(in the rows, 128 means zero)
One turn moves each row of this set onto another row. After a few examples, where does it send each row asked below?
Fil: [155 125 118 134 135 142  74 104 125 165 140 130 137  95 122 173 108]
Par: [ 85 135 107 134  96 152  89  87 131 147 120 157 123 114 119 171 121]
dat: [125  99 118 174 113 136  97 108 125 152 145 142 110 142 120 165 101]
tegeb: [175 131 111 132  96 159 116 133 122 141  90 158 128 113  99 153 116]
lenup: [143 113 101 141 136 151 130 150 125 134 126 151 118 119  79 155  97]
meto: [109 123 105 163 105 164  79  92 124 132 113 151 114 101  87 139 124]
Zel: [156 137 145 151 115 155 127 133 125 152 110 158 143 111 111 130 117]
Vub: [ 86 142  92 126 104 142  84 110 153 143 124 151 120  98 120 168 113]
Lotem: [144 124 106 128 105 150 119 149 133 152  92 159 141 121  76 140  95]
tugu: [159 127 120 140 112 143 154 112 141 157 126 151 128 118  87 163 115]
teb: [125 120 126 162 115 132  84 108 164 149 130 159 139  95  96 137  81]
pudob: [166 134 129 126 118 158 108 142 124 168  89 154 124 119  97 157 127]
faro: [123 127 100 132  92 144  82  97 165 132 131 126 114 118 102 145 130]
sabo: [105 126  95 137 132 150 101 103 104 160 126 149 107  86  89 154  92]
sona: [158 109 133 150 124 180 102 136 128 129 107 153 126 110  88 153 126]
Salar: [119 106 106 181 111 156  95 108 126 181 140 137 132 118 117 159  95]
tozag: [165 122 109 145 121 119  85  95 129 146 140 143 116  97 123 150 108]
tido: [164 111 117 128 110 179 115 118 158 165 127 134 127 129  89 154 126]
lefar: [120 114 145 145 128 136  74 116 159 139 135 150 139 118  95 165  87]
rop: [109 128 139 120 119 139 121  95 135 176 126 144 115  86 104 176  93]
Daza: [114 127 112 127 104 134  89 139 142 139 136 115 112 122 143 144 114]
Mep: [ 88 113 115 106 108 129  90 100 139 158 120 159 106 102 119 150 106]
Rudiv: [158 122 106 138  93 165 131 136 141 156 105 153 108 143  96 165 109]
Vuk: [ 97 128 101 136 105 141  83 119 139 149 114 150 106  85 142 160 126]
nafub: [ 93 127 112 116 110 142  81  95 108 147 118 159 116 106 127 155 115]
relar: [105 126 162 141 105 144 107 124 132 156 119 136 120 105 143 162 108]
sabu: [147 132 122 126 118 158 111 161 146 152  99 160 115 134  87 151  98]
sude: [ 90 108 119 134  96 137  95 102 147 163 114 155 100  97 132 159 124]
zumus: [145 124 110 129 123 163 118 155 138 165 131 137 136 130 104 121  98]
Kitu: [147 118 108 136 102 158 131 133 130 183  98 147 130 137  83 159 117]

sabu moves to pudob
Salar moves to teb
sona moves to tido
Where do these go?
Mep moves to nafub
relar moves to rop

One turn moves each row of this set onto another row. After a few examples, where does it send each row asked below?
Fuzu: [131 149 129 135 135 158 150 126 128 119 161 139]
kova: [120 147 116 123 128 148 137 125 112 123 168 143]
nivo: [116 141 116 136 125 157 139 128 121 135  77 110]
mipi: [138 130 113 101 155 151 146 124 104 117 109 130]
nulos: [133 152 117 132 130 162 138 124 122 123 163 147]
besum: [122 123 118 128  94 166 142 117 121 114 112 117]
firod: [104 154 110 122 115 143 127 136 116 144 150 113]
fug: [118 133 126 135 120 106 154 118 113 151 105 172]
rup: [117 128 127 135 103 156 137 115 117 114 116 102]
Lozo: [103 124 109 132 102 157 140 120 119 109 113 111]
Mir: [111 143 122 126 101 132 153 125 125 135  84 105]
rege: [117 175 128 128 131 129 171 148 108 134  95 150]
nug: [119 144 134 139 125 119 146 119 119 153 158 147]
musof: [144 158 112 133 149 125 136 133 137 125  84 147]
Mupug: [129 141 103 122 130 153 129 123 124 119 161 149]
funat: [123 140  88 113 108 158 122 134 134 140 137 135]
zufes: [116 143 116 143 107 111 145 135 107 122  86 168]
ziti: [107 138 119 116 107 152 151 132 104 143  84 116]
Nuz: [121 149 129 159 121 107 139 132 109 123  89 154]
pima: [138 159 122 131 113 167 131 131 131 148 141 119]
motud: [133 146 119  95 126 101 141 134 107 131  99 150]
lemi: [131 158 124 111  87 114 149 125 111 106 128 149]
marim: [112 131  95 135 129 119 135 122 137 142 147 162]
mebir: [108 151 110 107 129  92 147 125 113 140 120 153]
garu: [126 140 115  99 149 152 159 132  94 118 112 131]
nak: [140 142 130 144 109 112 138 127 111 124  85 164]
zodu: [127 132 124 148 134 109 143 112 129 147 100 168]
neval: [113 144 126 154 130 117 159 121 121 150 103 170]
bafa: [135 144 116 145 118 145 152 120 141 151 142 169]
verin: [128 180 139 141 133 124 167 127 122 147 115 151]
fidi: [111 139 116 117 128 139 147 130 116 116 167 140]
nisa: [131 145 116 118 159 161 157 129 106 117 108 128]
tumut: [112 135 108 120  99 131 146 123 129 132  81 112]
rizo: [123 142 117 127 101 141 151 122 134 134  77 112]
bizog: [144 152 100 126 136 123 141 120 149 135 101 169]
tupi: [142 157 114 135 117 111 122 116 136  97 118 137]
Bolo: [117 179 113 150 109 136 157 134 129  99 118 148]
nif: [124 127 116 112 114 144 130 122 116 139  81 114]
gava: [136 132 106 117 129 151 135 123 136 114 156 152]

bafa moves to nug
gava moves to Fuzu
zufes moves to nak
Where do these go?
lemi moves to tupi
kova moves to Mupug
garu moves to mipi
nif moves to nivo
rup moves to Lozo
rizo moves to Mir
firod moves to funat
neval moves to fug
rege moves to motud
verin moves to mebir

One turn moves each row of this set onto another row. After a few examples, where does it send each row asked below?
Lotis: [130 143 101 139 166 138  94 146 140  85 131 116 130]
datan: [120 127 138 142 157 103 129 130 149 118 126 156 108]
zil: [114 116 135 133 143 143 116 114  98  92 181 140  97]
nem: [124 106 140 121 134 141 144 131 110 112 176 114 100]
loze: [131 143 107 146 173 141 113 118 148  92 141 123 127]
garol: [114 122  95 129 119 138 104 122 108 115 166 111  86]
Mero: [115 128 129 133 162  89 124 140 139 115 123 152 107]
Rifog: [132 143 104 146 162 147 105 132 149  90 133 121 131]
tekas: [123 130 133 132 141 103 105 161 139 112 116 145 115]
Pela: [117 114 139 138 133 155 109 121 103  93 179 138 101]
bebad: [127 110 144 124 123 146 133 142 111 114 171 111 101]
pemav: [124 141  98 139 183 126 115 119 140  88 141 124 125]
gubat: [129 140 134 148 163 121 121 138 155 100 121 147 118]
Babi: [114 121  93 125 120 136 105 122 108 114 166 111  87]
Guv: [117 122  96 128 119 138 105 118 109 116 168 111  86]
Begi: [113 122  94 126 124 135 106 119 108 111 167 112  84]
tison: [120 108 135 108 136 127 134 146 100 109 173 110  97]
Mifu: [120 117 132 127 129 148  96 143  88  89 170 130 101]
Giva: [126 110 139 117 121 143 128 154 106 111 169 106 101]
bafum: [124 137 126 136 174 101 121 141 145  94 119 143 115]
Pinip: [131 140 130 148 155 119 110 151 152  99 115 141 123]
Devag: [125 144  96 130 175 126  98 145 134  84 132 116 127]
lelo: [127 131 139 144 138 115 110 153 150 117 116 148 116]
Vepa: [114 123  96 130 122 138 108 116 111 116 166 113  87]
retun: [121 108 140 117 139 130 142 136 103 110 176 113  97]
pob: [127 137 129 145 170 112 123 133 154  98 123 147 119]
Bal: [113 121  97 127 124 139 109 118 106 114 167 111  84]
Lelaz: [127 140 127 138 160 112 105 158 146  93 115 140 123]
zarav: [123 110 136 110 130 132 126 154 101 106 171 108 100]
bitiv: [112 116 129 118 140 132  97 139  82  86 174 132  96]
Dake: [125 131 140 146 146 112 123 138 153 118 125 153 115]
tebi: [120 128 129 126 157  90 112 155 135 112 117 145 110]
fabo: [122 137 125 132 167 102 112 154 142  92 116 141 118]
leda: [123 142  97 132 185 120 108 130 133  83 135 120 123]
rovu: [122 119 138 135 124 156  98 133  98  91 173 135 102]
los: [112 115 130 121 148 132 109 122  89  89 180 135  96]

Guv moves to garol
zil moves to Pela
bafum moves to pob
Where do these go?
Giva moves to zarav
pemav moves to loze
Dake moves to lelo

One turn moves each row of this set onto another row. After a few examples, where does it send each row asked below?
zunod: [126 123 127 148 118 126 111 143 103  99 113 122 121  90 109 134 136 129
 134 113 141 104 165 119 115 140 145 111 133 121 121 146 144 127 129 150
 151 131 117 108 112  83 121 132 150 141  97 156 134  74 133 170]
Luk: [121 110 157 145 130 119 133 155 105 100 126 127 101 100  94 144 148 136
 157 127 134 114 153 130 121 140 127 112 143 117 123 152 110 120 126 150
 145 142 146 116 101  89 124 116 116 157 100 141 173 106 141 173]
tev: [ 88 135 108 143 109 123 106 136 135 129 107 154 157 109 124 134 139 152
 122 141 144 123 127 132 119 119 134 127 119 122 110 158 128 163 102 166
 145 172 137 147  86  89 123 121 157 152 105 145 131  88 160 138]
dom: [116 125 144 151 127 112 133 140 115 109 119 123  98  96  92 132 151 151
 169 122 137 124 127 128 107 142 137 137 134 125 110 129  96 113 122 151
 140 126 151 109 115  97 108 119 113 162  98 130 154 110 155 189]
rosir: [118 141 120 173 116 117 106 125 110 114 104 130 116  94 102 121 145 142
 150 113 137 127 127 123 104 137 154 132 123 126  94 123 130 113 121 146
 148 122 119 102 111  92 106 137 155 152 101 144 116  84 153 170]
Vivod: [124 109 139 146 137 101 114 132 130 110 134 108 142  95 115 154 111 128
 145 127 137  97 146 150 106 117 132 114 138 120 114 134 130 159 124 147
 157 100 135 110  95  79 119  92 122 135 107 164 147  92 160 148]
tupa: [136  95 147 130 111 124 149 124 137 144 118 155 139 129 157 113 144 144
  88 164 133 105  82 109 127 144 159 102 130 128  81 132 111 132 169 136
 142 151 126 141 155 116  98 141 100 151  98 133 108 122 131 117]
ved: [131 119 142 173 140  93 110 122 127 117 130 112 137 105 107 148 118 134
 150 125 135 115 123 149 101 122 131 122 137 127  92 120 124 137 120 135
 157  96 128 103  95  86 112  95 127 144 113 155 131  98 171 152]
nek: [142  94 149 114 109 125 150 123 137 133 122 143 130 113 152 112 142 139
  98 155 134  88 100 107 121 147 169 104 128 122  90 133 113 132 180 142
 143 130 125 130 166 110  95 149  96 141  89 142 111 114 123 131]
zore: [148  95 164 117 109 130 151 126 134 135 122 143 131 123 151 124 144 154
 102 156 141  95 111 121 131 132 171 103 123 135  94 119 110 139 180 139
 144 137 134 137 176 111 100 143 102 139  91 143 119 109 110 126]
Tuvi: [ 87 120 137 137 123 115 130 148 133 129 114 146 132 117 110 143 148 158
 146 146 141 130 114 137 122 122 119 133 132 123 120 153  94 145 100 164
 138 171 163 148  91  98 118 108 119 169 107 128 161 120 163 159]
dapaz: [ 92 130 138 152 119 108 128 131 130 126 117 143 114 101  96 131 155 162
 169 136 138 132 105 136 109 129 138 150 123 124 102 137  86 127 109 161
 136 144 163 127 102 102 109 120 118 165  99 124 155 114 170 169]
dib: [146 100 170 141 105 119 138 113 138 132 127 161 129 118 143 123 157 153
 109 164 138 101 104 129 130 128 177 112 117 133  77 124 105 129 182 139
 145 136 139 131 162 109 102 156 113 135  90 144 130 103 121 107]
Rok: [119 110 134 145 141 107 116 141 134 124 128 115 157 118 122 154 106 133
 130 135 137 111 132 150 112 113 117 108 143 124 116 137 129 164 110 144
 157 122 132 128  85  83 121  80 122 146 115 157 137 104 163 139]
favi: [102 107 147 123 126 121 132 159 122 113 124 135 123 106 108 150 142 144
 144 138 139 111 150 133 128 131 119 116 138 114 134 164 109 148 115 163
 140 165 157 140  94  91 125 108 115 158 102 143 177 107 144 163]
Mima: [148  90 163 140 113 121 143 125 129 130 127 162 133 123 147 118 149 131
  87 166 129  96 100 112 131 144 159  92 133 122  81 143 118 124 180 132
 145 150 121 132 143 111 106 147 106 143 100 142 125 115 123 107]
ruzu: [134  98 162 115 101 124 145 117 148 138 125 159 138 116 151 123 149 159
 102 167 143  95 106 127 132 122 172 112 116 131  90 129 107 153 177 150
 145 145 143 147 166 111 104 148 110 136  87 146 129 107 120 108]
bik: [105 118 128 155 130  95 109 123 148 128 130 128 162 108 118 153 116 144
 141 140 138 115 115 155 105 106 128 131 130 127  98 137 120 168 107 151
 152 121 143 130  81  87 119  90 129 144 114 153 139 102 178 131]
nagez: [ 94 145 100 155 107 122 110 122 132 134  97 142 140 108 118 121 143 157
 141 128 146 134 104 128 104 125 148 145 116 131  97 131 119 139 102 158
 143 144 133 131 107  98 107 129 152 158 103 132 106  92 168 164]
fefa: [130  92 149 110 103 120 146 119 143 133 128 159 140 105 152 119 145 140
  92 168 134  82 103 116 124 136 170 107 120 120  87 148 113 148 180 153
 140 145 135 140 152 106 104 153 101 138  89 147 126 109 131 109]
ded: [146  92 175 141 113 123 144 125 132 136 126 163 133 134 147 128 150 149
  96 165 138 104 107 125 141 129 164  97 129 132  84 129 111 135 178 134
 149 155 135 141 157 110 110 146 114 142  97 143 131 109 115 102]
Nenad: [112 121 121 136 121 133 110 156 111 111 112 137 145 112 123 139 130 132
 114 130 143 111 157 122 126 128 128 100 135 119 128 161 143 152 115 153
 153 168 123 136  92  84 130 118 154 146 108 154 136  84 136 149]
lunun: [112 125 121 154 133  99 115 120 143 133 123 112 148 104 117 144 114 147
 151 130 139 117 109 152  97 113 137 137 128 130  98 117 116 156 108 150
 152  98 138 119  99  89 107  88 119 148 109 148 123 101 177 157]
soki: [142 100 163 133 110 127 146 122 135 146 119 155 138 135 152 121 147 156
 103 161 140 111  92 123 134 129 164 108 126 141  85 114 104 133 167 134
 145 147 136 143 166 117  99 139 107 147  97 135 115 117 120 116]
dafo: [137  99 157 139 102 111 139 109 140 131 127 168 130 106 144 115 155 142
  99 166 132  95  90 115 122 138 173 112 121 123  72 139 107 127 183 141
 142 137 130 128 148 111 101 163 110 141  91 141 123 110 135 106]

nek moves to fefa
dapaz moves to Luk
zunod moves to tev
Where do these go?
ruzu moves to dib
Rok moves to lunun

